(in the rows, 128 means zero)
One hidden turn or mirror swaps the rows below in pairs. Which row is each named row swapped with?
The rows were stretched afterwards, more along some directions than others.
Z420: [120 154 133 119 151 124 169 166 107 116 133 124 135 118 111 121 122 106
 142 152 153]
Z368: [124 146 135 146 103 159 135 121 136 135 106 117 161 154 123 137 143 123
 150 134 167]
Z633: [132 148  94 108 111 122 136 104 145 111 132 115 122 136 140 113 131 115
 112 128 166]
Z146: [144 126 107  77 114 129 123 127 116 138 158 106 143 117 120 127 108 118
 119 121 152]
Z270: [142 120 127 117 119 136 178 157 129 126 119 134 116 106 121 116 115 107
 130 149 175]
Z430: [121 127 101 126 139 118 159 122 135 133 149 124 129 117 122 116 131  93
 151 138 153]
Z244: [112 151 128 131 145 121 169 165 113 124 135 122 135 124 113 124 126 103
 142 152 145]
Z854: [123 139 133 144 109 153 128 118 147 155 115 125 155 149 121 142 139 135
 157 133 159]
Z914: [136 131  97  75 117 126 130 125 116 142 159 106 144 119 118 123 110 116
 127 121 146]
Z559: [133 126 105  79 118 126 121 119 121 120 157 110 144 117 115 131 106 115
 124 119 148]
Z365: [137 143 134 151 118 138 135 127 142 145 114 113 155 147 114 135 150 135
 149 119 152]
Z238: [135 139 143 135 150 124 171 170 108 139 131 127 135 121 106 128 122 111
 139 155 153]
Z918: [139 124 123 120 115 135 178 152 136 120 124 129 114 106 122 113 119 102
 128 141 174]
Z9: [134 148  99 121 104 126 139  97 144 117 119 115 122 146 141 115 133 119
 106 128 167]
Z770: [136 132 102  73 119 129 126 129 122 131 159 110 147 119 117 130 105 123
 129 120 144]
Z733: [136 130 105  77 115 125 127 132 116 140 162 110 148 120 117 125 106 122
 126 123 157]
Z601: [128 155 134  99  92 153 131 120 145 125 114 132 147 132  93 124 113 120
 148 131 156]
Z759: [142 131 121 117 107 142 173 155 130 122 128 125 120 108 120 110 122 104
 123 140 168]
Z911: [139 147 141 110 104 147 129 131 158 123 122 140 133 130  88 129 111 116
 146 129 147]
Z73: [125 125 103 127 143 120 159 128 137 137 149 128 124 117 120 115 137  93
 150 138 145]
Z744: [150 158 136 101 101 147 126 117 166 122 122 129 127 146  91 125 127 123
 140 134 155]
Z70: [126 136 100 122 141 129 160 129 139 142 151 125 135 124 114 119 144  95
 157 138 151]
Z751: [118 128 101 115 149 123 159 128 129 134 143 125 136 124 121 119 134  99
 159 138 149]
Z178: [104 150 122 102 131 156 169 127 118 114  92 115 147 143 124 119 119 119
 154 157 168]
Z222: [107 148 126 114 142 129 165 163 103 121 132 125 141 117 115 120 115 106
 137 152 150]
Z463: [143 142 138 108 108 149 126 126 165 113 124 134 129 142  91 133 112 115
 141 120 149]
Z44: [121 151 136 122 150 122 158 166 111 130 140 125 138 121 112 121 126 114
 138 146 145]
Z194: [119 140 133 148 109 144 129 123 147 143 117 115 160 146 122 137 137 129
 158 121 155]
Z464: [141 122 125 126 113 129 175 151 133 117 125 131 106 107 128 113 115 101
 113 143 171]
Z491: [117 158 128 144 109 152 138 109 148 130 108 103 157 152 130 129 145 128
 144 128 156]
Z227: [134 147 133  91 103 145 123 114 151 128 109 133 139 137  91 125 113 122
 146 133 151]
Z542: [118 146 136 157 112 140 136 114 149 131 112 110 147 147 133 135 130 135
 143 128 164]
Z114: [143 142 116 126 100 122 143  98 161 127 141 115 114 140 133 116 129 110
  95 141 169]
Z296: [105 153 109 109 125 164 167 125 120 114  86 110 152 156 130 122 126 121
 149 146 168]
Z257: [123 139 136 159 114 135 132 127 144 129 113 114 149 149 129 126 143 125
 138 115 147]
Z985: [142 145 130 115 107 153 131 118 160 122 126 129 130 134  84 136 116 110
 138 125 139]
Z743: [149 144 134 103 120 134 128 130 151 132 115 135 128 137  81 127 131 123
 146 129 131]
Z418: [152 150 138 103  99 164 134 124 146 132 115 135 148 142  93 136 117 121
 146 135 165]
Z669: [111 155 129 102 132 148 164 136 124 110 104 113 149 151 119 112 132 125
 153 158 166]
Z839: [109 152 122 120 148 126 171 162 111 114 129 125 131 117 121 122 123 107
 139 150 151]
Z201: [120 145 121 161 118 140 140 106 158 125 125 101 144 143 127 143 135 124
 138 115 145]
Z932: [116 146 132 158 110 143 137 114 144 136 115 109 152 151 122 133 144 126
 142 130 151]
Z641: [140 137 111 120 106 115 135  96 149 126 130 120 112 135 141 116 130 120
 104 136 170]
Z383: [112 153 114 117 125 158 179 139 118 120  96 107 148 146 127 117 123 112
 147 152 172]
Z722: [150 148 136  95 106 149 128 119 157 132 122 133 137 138  84 132 119 127
 142 132 152]
Z425: [133 134 109  71 106 130 120 127 122 128 162 106 145 119 112 122 104 116
 119 116 150]

Swapped with Z9: Z296
Swapped with Z744: Z491
Swapped with Z669: Z114
Swapped with Z743: Z201
Swapped with Z244: Z770

